In the data rows, 50 means zero.
Each row below has a hidden score, from 0 to 30, with 15 about the middle. What is it? The score is a weighted sum of the row's numbers plus the product of two more (or one squared), each taken from its middle value.
[53,56,56,48,40,40,40,44,48,56,61,64,62,57,51,37,37,38,43,48,43,43,48,59,61,65,68,51,46,39,46,55]: 14
[17,30,49,64,79,90,90,81,61,40,21,15,15,19,31,46,55,61,62,66,67,80,84,77,60,44,34,26,38,52,60,59]: 12
[56,54,53,55,48,42,40,42,45,50,60,62,62,60,54,50,49,44,46,44,48,38,41,51,58,61,57,55,47,44,51,55]: 13
[48,40,40,54,62,62,65,63,56,41,35,30,33,40,51,67,71,67,65,63,75,64,50,35,31,30,36,60,56,50,42,32]: 15
[50,46,45,43,47,53,56,58,59,58,51,46,41,37,38,42,49,55,54,55,56,62,67,66,56,45,35,33,46,56,58,53]: 15
[55,63,59,47,39,36,32,34,38,52,62,66,68,65,55,40,30,30,33,38,35,41,44,51,61,68,71,57,46,42,42,52]: 12
[27,19,17,29,49,68,81,90,94,89,71,49,31,11,0,0,10,28,42,48,52,64,81,92,99,93,73,48,27,29,40,57]: 29
[55,58,58,50,45,43,39,39,40,50,55,59,60,59,54,47,41,44,45,45,39,42,48,51,56,58,57,46,43,45,49,57]: 13
[47,39,32,33,45,64,76,81,74,59,33,18,14,18,35,56,64,70,75,84,87,86,64,33,19,24,43,55,52,37,20,19]: 13
[43,44,53,59,58,55,53,50,51,48,47,52,51,51,52,49,51,51,50,49,46,42,45,55,58,62,58,51,47,43,47,54]: 23
[55,53,47,46,47,46,47,49,52,55,59,54,52,49,40,44,46,50,50,45,48,49,55,57,61,54,43,43,41,52,57,57]: 18
[58,52,42,42,52,55,55,51,50,47,41,36,39,43,49,61,59,64,55,51,58,63,55,34,32,30,37,54,55,56,38,33]: 28
[48,60,56,48,41,47,46,49,43,54,61,50,50,44,40,52,53,52,56,51,44,50,59,53,49,38,41,43,41,55,58,53]: 13
[48,43,46,58,65,65,64,58,47,26,20,27,36,51,68,75,77,74,75,75,70,47,27,23,30,42,47,49,41,34,39,49]: 15
[45,47,51,58,58,53,52,51,49,46,53,54,54,53,52,50,50,47,47,44,45,38,40,48,57,61,62,62,51,46,48,51]: 17
[58,53,54,56,55,47,44,41,46,42,42,53,53,56,62,55,58,59,53,51,52,50,47,53,49,47,38,40,53,54,56,52]: 17
[47,56,59,49,42,43,39,42,39,52,59,63,65,63,57,48,38,32,36,42,31,36,40,45,49,60,76,67,60,50,48,48]: 12
[45,47,50,50,53,55,53,48,48,50,49,51,51,50,48,46,44,48,47,47,41,46,50,54,58,60,59,47,43,43,46,55]: 15
[51,47,41,42,46,50,55,61,62,62,57,48,41,35,31,39,47,52,54,54,55,62,68,67,60,46,37,34,42,54,59,55]: 17
[51,49,50,52,55,53,52,45,47,45,48,47,50,51,52,55,53,56,51,45,46,46,49,52,54,50,43,44,43,52,56,56]: 19
[52,47,42,43,48,51,56,58,59,57,51,44,40,37,38,45,52,57,55,54,57,62,67,60,51,39,33,38,48,58,57,48]: 15
[49,51,52,46,43,49,49,50,52,57,57,56,51,47,42,37,40,44,50,50,44,50,57,63,62,58,55,37,39,44,52,59]: 13
[55,47,45,52,56,51,52,53,56,48,48,45,44,45,48,55,63,61,56,51,62,55,55,52,46,37,31,48,54,58,58,47]: 17
[58,58,54,50,43,35,35,37,42,52,64,67,69,67,57,45,36,29,33,34,39,36,39,47,60,67,69,70,54,46,44,49]: 13
[59,57,52,53,49,43,47,49,53,49,50,48,45,46,52,61,68,63,60,58,65,57,50,39,32,32,38,53,57,49,45,38]: 12
[54,53,53,47,50,46,38,32,35,43,50,61,69,74,73,58,39,34,26,25,26,32,33,33,42,53,63,69,75,72,56,50]: 11
[50,53,59,58,52,47,44,42,41,45,49,58,58,59,61,53,53,50,48,50,44,40,41,49,49,56,60,51,53,45,49,53]: 19
[47,47,50,56,60,60,59,52,46,37,33,35,40,48,59,68,68,66,62,61,61,56,45,35,31,32,41,51,54,50,42,39]: 14
[47,46,50,57,55,54,53,54,51,47,48,46,45,44,48,54,62,57,57,53,54,53,55,57,50,43,38,42,46,53,60,55]: 15
[50,45,44,48,46,44,47,52,56,59,69,64,62,54,43,37,37,33,36,38,45,37,40,52,65,72,73,75,56,45,46,46]: 14
[56,60,57,53,48,40,33,30,33,41,58,63,71,76,71,62,43,33,27,26,29,31,33,34,46,56,66,75,67,65,54,48]: 10
[44,32,26,29,47,62,75,82,83,72,49,32,20,12,16,31,48,60,61,66,75,90,93,74,51,31,22,33,52,62,54,35]: 16
[49,48,48,47,50,54,53,53,51,51,48,46,45,43,43,50,52,56,53,51,49,56,60,58,53,43,39,37,44,55,56,55]: 18
[50,46,48,55,57,60,60,56,50,37,29,33,37,47,61,68,70,66,66,67,67,60,45,33,27,33,43,51,53,43,38,37]: 15
[53,49,49,47,42,38,36,37,45,53,64,72,76,79,74,55,38,21,14,15,23,25,28,35,42,52,64,78,86,85,78,66]: 13
[62,61,56,47,42,35,35,36,48,56,57,63,60,56,50,36,38,47,45,46,48,52,54,63,61,57,45,36,45,51,54,55]: 18
[41,44,52,56,60,61,58,54,51,46,40,44,43,45,50,48,51,54,53,53,48,53,54,60,57,56,49,38,43,46,51,57]: 17
[45,49,54,54,56,57,54,51,44,43,41,43,44,48,55,59,61,59,57,55,51,54,54,49,42,38,38,41,51,56,55,49]: 14
[56,54,50,51,57,52,44,31,34,36,44,53,65,70,68,62,44,45,35,28,31,34,34,31,46,52,58,66,62,63,47,45]: 18
[41,40,40,48,57,63,64,63,58,53,46,38,37,35,36,48,54,57,56,52,55,60,66,61,57,45,37,38,43,54,59,54]: 15
[58,55,51,51,42,33,35,43,52,58,71,71,66,61,48,37,36,31,39,40,49,39,43,58,67,71,67,64,50,40,49,52]: 13
[46,49,54,54,56,57,55,51,46,44,41,42,44,47,52,58,60,59,56,54,51,54,55,53,44,41,41,39,48,54,56,54]: 14
[60,64,53,38,31,35,45,58,68,71,62,48,34,26,28,42,57,62,64,70,78,82,67,44,24,25,38,53,56,42,27,24]: 29
[51,49,50,50,48,48,47,49,52,55,54,57,53,50,46,40,43,46,49,49,47,47,52,60,62,61,55,42,44,43,50,57]: 18
[55,54,52,48,42,42,46,52,56,58,59,54,48,42,40,43,52,52,56,56,56,58,62,63,52,42,36,38,47,54,57,51]: 13
[50,56,54,50,46,47,44,45,41,49,58,53,56,53,47,51,50,49,50,46,40,40,48,51,56,51,49,46,39,49,57,60]: 14
[51,44,44,53,57,56,60,58,56,44,38,37,37,42,51,60,66,64,60,60,67,63,56,47,36,31,33,49,58,55,49,38]: 15
[62,58,48,53,40,26,32,45,58,63,81,71,66,53,33,31,39,36,42,37,58,43,54,66,77,64,45,54,37,46,64,60]: 23
[46,40,40,50,62,68,71,66,54,36,20,21,28,40,59,72,72,72,74,78,76,63,39,22,23,33,47,54,47,36,29,34]: 16
[43,42,46,52,64,71,71,64,46,24,11,19,31,49,68,78,76,79,83,83,64,43,22,21,31,43,49,38,31,29,41,59]: 17
[53,59,57,49,43,43,40,43,43,51,57,57,57,54,47,46,44,46,49,48,42,47,53,56,56,52,47,40,40,50,55,59]: 17
[59,59,60,63,52,39,33,31,34,36,53,63,70,76,76,68,58,44,35,31,37,29,29,38,42,49,55,66,69,65,64,53]: 10
[31,36,46,54,60,68,69,70,59,55,49,39,36,32,32,41,48,50,54,52,48,54,63,68,69,61,54,42,33,40,53,60]: 21
[38,38,44,52,62,66,63,59,55,50,45,41,41,40,40,44,47,52,51,47,47,51,58,61,65,61,53,46,39,45,52,57]: 17
[47,43,44,50,57,58,59,57,56,48,44,39,40,41,46,56,61,61,57,55,60,60,60,54,45,37,33,43,51,58,56,47]: 16
[53,49,44,43,46,47,48,49,56,58,58,59,56,52,44,34,34,40,43,45,45,48,52,61,66,69,62,49,43,42,45,53]: 16
[47,50,55,55,53,50,44,40,37,41,55,58,65,68,65,62,48,39,35,31,32,29,31,34,42,49,59,71,65,67,62,55]: 12
[55,52,48,48,51,52,55,55,53,47,38,37,38,42,52,63,65,65,62,63,65,63,52,37,29,32,40,51,56,49,38,35]: 14
[35,28,37,57,74,79,83,75,64,36,15,16,19,31,49,61,69,71,71,76,89,83,65,44,28,25,30,50,62,54,38,23]: 18
[41,39,43,51,58,64,66,65,58,49,40,34,32,34,42,53,62,61,60,60,63,68,67,57,43,33,32,41,52,57,55,45]: 15
[47,48,51,49,47,49,47,48,50,54,55,59,56,54,49,41,39,40,44,47,42,42,46,55,59,66,67,53,50,42,43,50]: 23
[53,56,58,53,52,45,37,29,32,39,45,62,68,77,79,66,49,41,31,30,25,31,30,34,37,46,56,58,71,72,64,61]: 15
[46,49,53,57,57,54,48,44,40,43,48,51,56,58,56,56,52,49,46,42,39,37,39,43,53,57,58,59,51,48,46,50]: 18
[45,42,42,48,57,63,66,64,58,47,34,32,30,37,46,59,63,63,63,65,69,71,62,48,33,29,34,45,58,56,45,34]: 15
[55,63,64,55,46,36,30,28,32,43,55,65,71,74,70,56,41,33,32,36,34,35,36,40,50,60,67,65,61,51,46,47]: 13
[43,45,48,51,54,56,55,53,49,49,49,47,48,46,46,49,51,50,51,47,44,47,52,55,58,54,51,45,39,45,53,58]: 16
[48,47,49,51,57,58,57,53,48,45,40,40,42,45,50,58,59,62,56,53,54,57,57,50,44,39,35,41,50,57,55,49]: 15
[59,60,53,40,38,39,45,48,54,62,58,53,46,39,36,39,44,53,54,56,55,68,70,61,46,36,33,36,52,60,50,42]: 17
[53,56,53,47,49,51,49,47,46,47,42,46,46,48,54,55,54,59,56,55,49,58,57,49,41,37,38,37,54,58,50,46]: 15
[50,52,51,50,52,51,46,41,38,45,53,56,62,64,58,54,41,41,37,36,33,37,37,37,51,58,66,66,57,54,45,47]: 13
[51,52,54,51,48,48,46,48,49,50,53,54,52,51,49,47,49,50,50,50,46,47,52,58,57,54,49,41,43,47,54,58]: 13
[48,50,53,51,52,55,54,54,46,46,44,43,44,46,50,59,62,59,57,56,54,56,57,49,40,35,38,44,50,55,53,49]: 13
[56,60,59,53,46,39,36,35,39,46,54,60,64,63,58,49,45,44,44,43,41,42,44,50,55,58,54,47,45,46,50,57]: 14
[51,54,55,51,51,48,41,34,36,42,49,60,67,73,72,60,45,39,31,31,30,33,33,34,41,51,62,65,69,68,56,52]: 9
[55,43,36,36,41,44,53,59,69,71,68,61,51,40,27,20,26,36,42,45,50,53,62,73,79,75,59,47,37,39,48,58]: 17
[57,63,58,43,34,35,38,45,52,64,64,61,52,43,37,31,38,46,53,55,50,62,69,70,57,46,37,30,46,55,57,50]: 11
[49,52,55,58,53,44,39,36,33,39,55,63,70,76,76,71,58,43,33,25,28,21,25,29,38,42,50,62,63,68,73,71]: 29
[50,51,51,56,56,52,47,41,41,42,47,52,55,58,58,56,53,52,48,43,43,39,42,45,54,55,54,54,46,46,48,54]: 15
[53,60,59,54,45,42,38,41,39,49,58,57,59,56,51,51,52,50,51,48,44,45,50,53,52,47,44,43,43,51,59,58]: 15
[47,43,45,53,59,61,62,59,52,42,37,34,36,41,51,65,68,65,62,61,66,62,53,41,33,30,37,53,55,54,47,38]: 15
[38,35,46,58,64,65,67,64,61,48,40,40,36,37,42,43,52,55,54,54,58,59,63,69,63,56,43,37,43,47,56,59]: 19
[47,49,49,54,55,56,55,54,48,44,43,40,42,45,52,61,66,61,60,57,57,56,54,47,40,33,38,46,53,55,54,46]: 14
[50,65,66,53,41,36,35,44,47,56,58,51,45,41,42,55,60,61,62,63,62,62,53,34,27,31,47,54,48,39,35,40]: 15
[59,62,56,46,32,23,24,30,42,59,76,80,83,79,64,39,21,4,7,18,29,31,36,47,58,73,89,93,80,59,47,39]: 11
[34,33,35,38,45,54,58,63,68,75,72,67,61,50,34,18,9,10,19,29,32,38,43,51,65,80,95,94,82,64,44,37]: 26
[41,41,46,54,59,62,61,57,51,48,47,44,45,44,43,49,50,53,51,47,44,49,53,57,61,56,51,45,39,45,52,58]: 17
[53,46,49,51,55,54,55,51,56,47,35,43,40,44,54,52,59,62,57,60,63,66,61,56,41,38,33,35,58,57,52,42]: 16
[53,57,58,57,51,45,37,36,33,39,53,60,66,70,68,63,51,43,38,36,35,31,32,35,44,51,59,68,63,60,54,51]: 9
[58,56,51,45,42,38,39,41,50,57,64,65,63,58,49,36,31,33,37,40,42,42,48,56,65,69,66,55,45,41,44,53]: 14
[44,48,51,45,52,59,57,50,50,52,40,46,44,45,48,43,44,53,51,53,43,58,60,61,55,54,49,30,43,49,50,57]: 16
[60,62,59,51,44,35,31,29,40,49,54,68,71,71,66,44,33,33,31,39,38,41,38,48,56,67,69,59,59,46,42,45]: 13
[50,51,52,52,54,56,56,54,48,41,35,35,39,47,59,68,69,66,64,66,65,58,45,33,27,33,44,50,53,44,39,39]: 13
[53,60,58,46,44,44,41,38,37,50,55,56,60,58,51,47,38,43,45,43,34,43,50,50,56,56,56,45,39,47,50,59]: 17
[48,38,38,46,53,58,69,72,71,55,38,33,25,27,40,52,67,65,67,73,83,79,68,54,33,27,30,46,62,53,45,28]: 17
[43,45,49,54,56,57,56,54,51,49,51,46,46,46,44,51,53,53,53,49,46,47,54,57,59,54,49,44,39,46,54,60]: 15
[39,46,53,59,61,63,61,58,44,37,35,33,38,45,55,67,71,62,64,63,61,57,52,40,31,30,41,50,52,50,49,43]: 11
[48,50,54,61,57,49,46,44,42,41,54,57,60,61,61,57,54,46,45,40,43,33,33,40,49,56,60,67,59,53,53,49]: 13
[65,52,45,42,39,33,42,48,65,67,67,65,55,45,35,25,35,43,45,49,58,56,63,75,72,62,43,36,42,48,58,57]: 16
[45,40,42,54,62,67,68,64,55,35,24,25,30,42,58,71,74,71,73,76,78,61,40,27,25,34,45,55,50,37,34,35]: 12
[53,57,53,49,44,40,34,33,33,44,58,66,75,80,76,65,45,29,19,17,17,23,28,30,40,47,62,73,76,79,74,66]: 18
[54,58,56,51,46,45,41,41,38,47,54,56,60,60,55,51,44,44,45,43,37,40,44,48,54,57,58,50,44,45,49,56]: 14
[42,48,58,58,50,47,45,46,46,53,58,64,62,62,60,48,43,34,38,42,38,35,36,44,44,56,70,69,73,61,58,51]: 13
[52,56,58,49,43,43,40,38,40,50,57,63,65,64,59,46,37,33,35,40,35,37,39,45,52,62,73,66,60,50,42,47]: 14
[53,45,39,40,43,50,60,65,69,65,55,43,34,27,30,41,53,58,59,60,69,74,74,64,48,34,27,40,53,59,54,39]: 15
[43,41,46,52,56,55,57,56,60,55,48,50,45,42,43,39,47,50,51,52,52,53,58,68,64,61,51,39,42,43,51,57]: 19
[31,36,50,64,75,78,75,64,45,26,15,20,29,41,56,68,70,69,68,71,72,69,55,37,29,29,37,51,55,53,44,33]: 10
[53,51,53,57,53,45,39,36,39,42,53,62,69,74,74,63,50,39,32,30,33,29,28,35,41,48,55,67,73,71,68,61]: 11
[56,57,54,47,38,37,38,45,50,60,66,65,61,54,44,34,35,36,44,47,45,45,51,62,67,65,60,47,40,39,51,59]: 11
[59,47,36,35,42,57,69,76,73,56,30,19,16,26,45,63,71,75,80,91,90,73,42,20,18,35,51,50,39,24,21,36]: 10
[50,47,44,43,45,47,50,53,57,60,61,56,52,46,38,33,36,42,46,46,44,49,57,63,68,66,58,45,38,41,50,59]: 15
[52,47,49,56,59,56,55,51,48,38,34,39,42,50,59,64,66,64,59,57,62,58,50,42,35,34,35,49,58,56,49,39]: 15
[60,48,36,32,35,43,57,68,80,75,61,44,29,19,20,31,50,59,61,64,78,85,82,68,45,28,24,40,59,60,48,28]: 15
[45,45,49,55,62,61,60,56,49,41,31,36,38,44,55,60,63,63,58,59,61,63,58,50,39,35,34,41,56,58,53,44]: 15
[60,59,56,53,48,37,33,26,31,39,53,65,75,82,81,68,48,34,21,17,23,25,27,31,41,50,57,70,76,78,68,59]: 13
[60,55,44,42,45,43,43,42,48,54,59,59,62,57,45,37,30,39,39,36,40,44,49,53,67,68,60,53,42,46,45,54]: 20
[40,45,54,59,58,58,58,53,50,46,42,47,45,45,50,49,54,53,54,54,49,51,54,61,56,56,51,39,43,43,51,56]: 18
[57,58,49,46,44,44,51,55,56,57,52,43,39,36,43,54,62,62,61,62,65,66,60,44,32,30,37,52,55,51,42,34]: 11
[51,28,12,11,32,56,81,98,99,98,61,31,7,0,0,9,33,55,62,73,90,99,99,93,57,28,14,25,54,66,51,26]: 21
[51,65,69,59,43,30,21,23,29,47,65,73,78,77,66,46,28,19,23,30,35,37,40,50,62,71,76,66,51,42,42,51]: 11
[60,61,57,49,39,34,36,42,51,59,64,64,58,51,44,37,41,46,48,50,52,53,58,66,61,54,43,36,44,51,59,55]: 12
[56,60,60,55,48,38,31,29,30,39,55,63,73,80,78,68,50,36,27,24,24,26,30,32,41,50,59,70,73,72,65,56]: 9
[60,48,37,37,46,49,59,62,69,59,45,36,30,30,38,51,60,66,61,63,75,78,64,42,31,28,33,52,59,54,34,25]: 19
[51,43,40,38,38,42,49,57,65,72,72,66,57,45,31,20,23,28,37,42,45,47,55,67,77,79,75,58,43,35,42,52]: 19
[58,61,57,46,39,35,36,42,49,59,65,64,60,52,43,35,35,42,46,47,47,51,58,65,64,59,48,37,40,47,56,59]: 15
[59,49,49,50,51,45,48,46,58,53,47,56,50,49,53,44,51,55,50,53,58,57,56,64,57,53,38,33,52,51,56,53]: 17
[55,64,63,48,39,40,42,46,49,56,52,48,43,40,43,54,58,61,60,62,61,66,57,39,27,29,43,50,53,44,33,35]: 15
[46,47,56,60,62,60,55,50,44,33,31,37,42,51,64,69,69,65,60,61,59,56,47,40,32,34,41,46,55,52,47,43]: 15
[50,48,45,43,45,48,50,54,57,59,59,53,49,44,37,36,40,46,49,48,46,53,61,65,64,59,48,37,37,45,55,59]: 18
[47,40,40,51,59,58,63,63,61,48,40,35,35,38,46,57,64,63,60,58,68,66,61,52,41,33,29,48,55,58,53,41]: 16
[29,32,43,59,67,73,75,73,65,51,40,33,30,28,31,42,54,55,59,54,60,62,70,71,67,53,40,39,36,47,60,60]: 13
[48,47,52,57,57,50,47,45,47,45,52,57,58,60,60,51,49,45,42,41,44,36,36,45,53,60,63,66,62,52,49,46]: 24
[32,39,51,63,65,68,68,64,54,45,38,35,35,36,41,52,59,58,58,58,56,59,63,64,58,49,40,37,41,46,58,59]: 13
[61,57,49,43,41,35,35,38,48,57,65,70,69,65,53,36,26,27,28,34,39,39,43,50,65,75,74,68,54,44,40,46]: 13
[55,63,61,52,38,35,38,49,55,59,63,57,47,41,40,46,59,57,59,60,63,63,62,54,38,31,36,46,55,51,49,38]: 7
[56,58,51,47,45,46,47,49,49,51,53,48,47,45,45,52,55,58,56,53,52,58,58,51,43,35,35,44,50,57,51,43]: 19
[48,47,50,55,59,61,58,52,45,37,32,34,40,47,58,67,68,64,61,60,60,59,49,37,32,33,40,50,55,53,44,38]: 15
[50,47,46,49,50,49,52,55,55,55,57,52,49,45,42,45,51,51,53,49,51,49,56,61,62,54,44,43,40,48,58,60]: 15
[51,48,46,47,45,44,48,52,56,61,64,62,56,50,42,35,38,39,44,47,48,45,49,62,67,69,64,54,44,39,47,55]: 15
[46,44,50,61,60,53,54,54,50,44,49,48,48,49,50,56,61,56,54,48,53,45,48,55,57,51,44,50,42,47,58,59]: 15
[41,40,42,51,57,64,66,64,56,47,38,32,32,35,44,56,62,62,61,62,63,68,65,53,41,31,33,42,52,57,51,41]: 15
[56,60,56,48,43,43,45,50,51,56,53,51,46,43,45,50,57,59,58,57,58,61,59,51,38,32,35,45,56,55,48,39]: 11
[51,60,57,48,40,43,42,47,44,55,60,55,52,49,44,46,48,48,53,51,44,49,56,57,54,46,43,39,41,50,58,57]: 12
[50,64,66,57,44,37,30,33,33,48,63,63,68,65,55,48,40,37,42,43,38,39,45,52,60,58,57,49,39,44,55,61]: 12
[50,43,41,48,58,64,68,64,54,37,25,23,29,42,58,72,72,72,74,77,73,57,35,20,26,37,48,53,41,34,32,42]: 13
[45,49,54,58,56,56,53,51,45,43,43,47,47,50,54,56,59,57,55,52,50,48,52,55,50,47,43,41,45,50,56,58]: 13
[45,32,33,52,71,75,78,68,54,24,6,13,25,44,64,75,74,80,81,82,80,56,27,14,27,41,47,51,39,31,27,39]: 19
[56,58,58,53,46,40,39,41,44,49,56,60,59,56,53,48,50,49,51,48,48,47,49,56,54,53,47,41,44,48,58,58]: 15
[46,58,64,60,47,46,38,36,31,40,52,61,66,71,72,65,54,41,40,39,30,30,31,38,36,45,59,58,66,63,65,61]: 4
[40,46,50,56,57,61,56,55,42,43,49,40,45,47,47,59,59,56,55,47,43,45,51,49,53,45,43,47,39,51,58,59]: 15
[45,51,51,51,53,57,51,47,40,45,48,49,54,54,52,53,45,47,47,44,35,41,46,45,54,58,60,51,43,45,46,54]: 15
[38,48,49,47,44,56,55,61,49,58,63,47,46,39,31,46,47,46,54,50,39,46,58,59,62,52,53,45,31,44,58,64]: 12
[49,49,45,45,45,48,51,58,56,59,64,50,48,40,33,42,47,48,52,48,47,50,60,61,63,52,44,43,35,49,60,61]: 17
[37,31,36,49,62,73,78,75,64,47,26,21,20,27,41,56,64,66,66,72,77,81,71,48,33,26,31,46,59,57,43,29]: 18
[41,39,47,55,64,64,63,57,53,46,40,40,41,42,46,50,53,56,51,49,51,54,58,60,60,54,42,42,41,49,54,57]: 17
[54,52,49,45,51,51,48,40,44,48,47,55,58,58,55,45,36,44,41,39,36,44,46,48,56,64,62,50,48,47,39,49]: 19
[52,58,56,50,45,42,39,40,39,50,60,60,62,60,52,49,43,40,43,44,38,38,44,49,57,61,64,56,44,43,48,56]: 11
[51,46,40,36,42,48,51,56,59,65,67,60,56,46,33,27,25,33,38,42,40,47,55,62,73,75,71,57,41,38,41,51]: 16
[56,48,44,45,44,40,44,47,56,61,67,67,63,58,47,33,32,31,33,39,45,40,43,55,66,74,73,69,56,43,42,45]: 18
[52,57,54,49,45,47,45,47,43,50,55,52,53,50,45,51,50,52,51,47,42,48,54,51,54,45,42,42,41,53,57,58]: 18
[49,47,46,45,54,63,65,61,52,36,20,23,31,44,63,71,69,72,75,79,68,56,32,22,25,40,52,44,39,32,33,46]: 13
[52,61,62,49,37,40,42,49,50,58,58,56,49,43,42,41,50,52,57,61,53,60,65,65,47,40,39,33,50,52,57,49]: 6
[49,53,51,44,43,49,50,52,53,58,52,53,47,43,42,38,43,51,52,56,47,58,63,66,57,52,45,29,42,49,54,57]: 13
[55,44,37,37,48,59,69,69,67,54,33,24,22,29,45,59,64,69,71,77,81,77,57,30,22,29,43,53,55,40,22,24]: 19
[55,64,63,50,40,32,28,32,42,55,64,66,64,57,45,34,33,42,44,45,45,53,59,62,63,54,42,36,43,54,57,53]: 19
[56,53,48,47,46,46,47,49,53,55,59,54,53,47,43,44,47,50,50,47,49,49,55,60,61,53,43,44,43,50,57,57]: 16
[52,49,49,48,47,48,49,52,56,57,54,55,49,44,43,41,47,50,51,53,50,55,59,66,60,55,45,35,42,48,56,59]: 16
[50,52,53,52,49,48,44,44,43,47,53,57,59,59,57,49,46,45,45,45,40,40,41,48,54,60,61,53,49,46,47,53]: 15
[56,57,57,50,46,39,33,31,35,45,56,66,73,77,74,59,41,30,24,24,27,30,31,34,44,53,65,74,76,70,60,51]: 8
[50,50,48,44,42,43,43,47,49,58,65,64,65,60,49,37,30,27,31,37,37,38,41,49,60,70,77,72,58,47,40,43]: 16
[60,57,60,57,53,44,41,38,45,43,43,56,53,57,62,56,61,58,55,56,56,53,49,54,42,42,37,37,57,55,53,49]: 15
[56,58,55,50,47,45,46,45,47,49,51,48,47,47,50,56,59,59,56,54,54,56,55,45,38,33,37,47,53,56,49,42]: 14
[48,47,49,49,49,47,46,46,50,55,60,62,61,58,51,41,37,34,37,41,41,40,41,50,57,67,72,68,60,47,43,45]: 17
[43,50,58,57,57,58,54,49,43,40,38,42,45,49,58,61,63,59,58,59,51,53,53,52,41,40,41,37,49,52,55,53]: 13
[49,49,50,54,57,58,55,50,44,40,39,39,43,50,55,64,64,61,57,52,52,53,52,43,40,35,36,47,52,57,52,46]: 15
[53,44,41,46,51,55,58,58,59,53,44,42,38,38,43,50,57,61,56,56,63,67,65,56,44,36,30,41,54,59,53,41]: 18
[50,49,51,53,49,44,43,43,46,50,59,65,67,67,62,50,41,32,31,32,37,32,32,41,48,57,67,75,78,68,60,50]: 9
[37,39,44,51,59,62,63,61,57,53,52,45,43,39,37,43,46,49,50,47,47,49,57,62,65,63,54,48,37,42,50,58]: 15
[48,42,45,57,59,57,57,56,53,45,46,42,43,45,49,58,65,60,59,52,61,54,56,53,48,40,33,47,50,55,60,51]: 15
[42,44,46,49,57,60,60,59,51,49,43,39,40,40,44,52,55,58,56,54,51,59,61,58,50,42,38,38,46,55,57,53]: 16
[45,42,41,46,52,56,58,60,58,58,56,47,45,40,36,43,45,50,51,47,49,51,59,62,66,57,47,44,37,46,54,60]: 16
